[[ -3  41   5  26  45  38  35  18   7  -3  43   9   3  -2]
 [  5 -16 -13 -12 -20 -16 -17 -11  -8  -4 -20  -9 -19  -6]
 [ -1 -48  -1 -31 -53 -41 -40 -19  -9   1 -52 -12   2   1]
 [ -7  14  -2  16  17  15  19   4   6 -13  17   7  -7 -12]]
->
[[  5 -16 -13 -12 -20 -16 -17 -11  -8  -4 -20  -9 -19  -6]
 [ -1 -48  -1 -31 -53 -41 -40 -19  -9   1 -52 -12   2   1]
 [ -3  41   5  26  45  38  35  18   7  -3  43   9   3  -2]
 [ -7  14  -2  16  17  15  19   4   6 -13  17   7  -7 -12]]

[[ 34  41 -35 -63 -47 -15  -5   2  18  14  13 -15 -31 -19]
 [ 41 -34 -63 -49 -18  -4   3  17  14  13 -15 -31 -17   9]
 [ 21  33  34  39 -34 -65 -50 -18  -8   2  17  14  13 -16]
 [ 33  34  39 -35 -63 -50 -16  -7   1  16  14  13 -15 -29]
 [-11  21  33  34  42 -35 -63 -51 -17  -7   1  17  14  13]]
->
[[ 41 -34 -63 -49 -18  -4   3  17  14  13 -15 -31 -17   9]
 [ 34  41 -35 -63 -47 -15  -5   2  18  14  13 -15 -31 -19]
 [ 33  34  39 -35 -63 -50 -16  -7   1  16  14  13 -15 -29]
 [ 21  33  34  39 -34 -65 -50 -18  -8   2  17  14  13 -16]
 [-11  21  33  34  42 -35 -63 -51 -17  -7   1  17  14  13]]

[[ 65  21]
 [ 37 -28]
 [ 30  39]
 [-66 -30]
 [-26   2]]
->
[[ 65  21]
 [ 37 -28]
 [ 30  39]
 [-26   2]
 [-66 -30]]

[[-12 -15 -24  56 -29   1]
 [ -2  22  16 -38  16   6]
 [  6 -16 -48  71  47  52]
 [  3   0   6  13  -8 -17]
 [  0   2  13  14   0  12]
 [ -6 -15  20 -33   6  29]]
->
[[  6 -16 -48  71  47  52]
 [  3   0   6  13  -8 -17]
 [  0   2  13  14   0  12]
 [ -2  22  16 -38  16   6]
 [ -6 -15  20 -33   6  29]
 [-12 -15 -24  56 -29   1]]

[[ 22  14 -17   5 -58 -60 -32 -65   7]
 [-40  46  48 -45  10  -6  30  50 -30]
 [-65  45 -30 -57 -22   1 -45  40 -27]
 [-39 -11 -45 -12  20  49 -33  55 -15]
 [-19 -17  11   1  51  51  24  68 -19]
 [ 64 -49  16  64  12 -10  28 -39  16]
 [ 52 -42  17  51  16  -1  29 -32  17]
 [ 36  24  60   3 -22 -54  44 -59  13]]
->
[[ 64 -49  16  64  12 -10  28 -39  16]
 [ 52 -42  17  51  16  -1  29 -32  17]
 [ 36  24  60   3 -22 -54  44 -59  13]
 [ 22  14 -17   5 -58 -60 -32 -65   7]
 [-19 -17  11   1  51  51  24  68 -19]
 [-39 -11 -45 -12  20  49 -33  55 -15]
 [-40  46  48 -45  10  -6  30  50 -30]
 [-65  45 -30 -57 -22   1 -45  40 -27]]

[[ 2  3 33 60 21 -1  3  1 -1  3  2  1  0  1]
 [54  9  0  0 -2 -1  3  1 -1  3  2  1  0  0]
 [13 60 39  7 -2 -1  3  1 -1  3  2  0  1  0]]
->
[[54  9  0  0 -2 -1  3  1 -1  3  2  1  0  0]
 [13 60 39  7 -2 -1  3  1 -1  3  2  0  1  0]
 [ 2  3 33 60 21 -1  3  1 -1  3  2  1  0  1]]

[[-10  40  27  -3  10  -3   6 -13 -33 -24  12 -19  18 -19]
 [ -5 -22  32 -40 -12 -18  40  24 -35  -1   6  15  19  18]
 [ -6   1 -11  21   3  26 -50  -8   8  -9   3   7 -14 -19]
 [-22  -1  10  54   5   8  -6  -1  23 -13 -27   6  66 -29]]
->
[[ -5 -22  32 -40 -12 -18  40  24 -35  -1   6  15  19  18]
 [ -6   1 -11  21   3  26 -50  -8   8  -9   3   7 -14 -19]
 [-10  40  27  -3  10  -3   6 -13 -33 -24  12 -19  18 -19]
 [-22  -1  10  54   5   8  -6  -1  23 -13 -27   6  66 -29]]

[[ 15  20 -10 -23]
 [-59  -2  16 -28]
 [ -5  -9 -12   9]
 [ -2 -11   6  -6]
 [  8 -19   0  25]]
->
[[ 15  20 -10 -23]
 [  8 -19   0  25]
 [ -2 -11   6  -6]
 [ -5  -9 -12   9]
 [-59  -2  16 -28]]
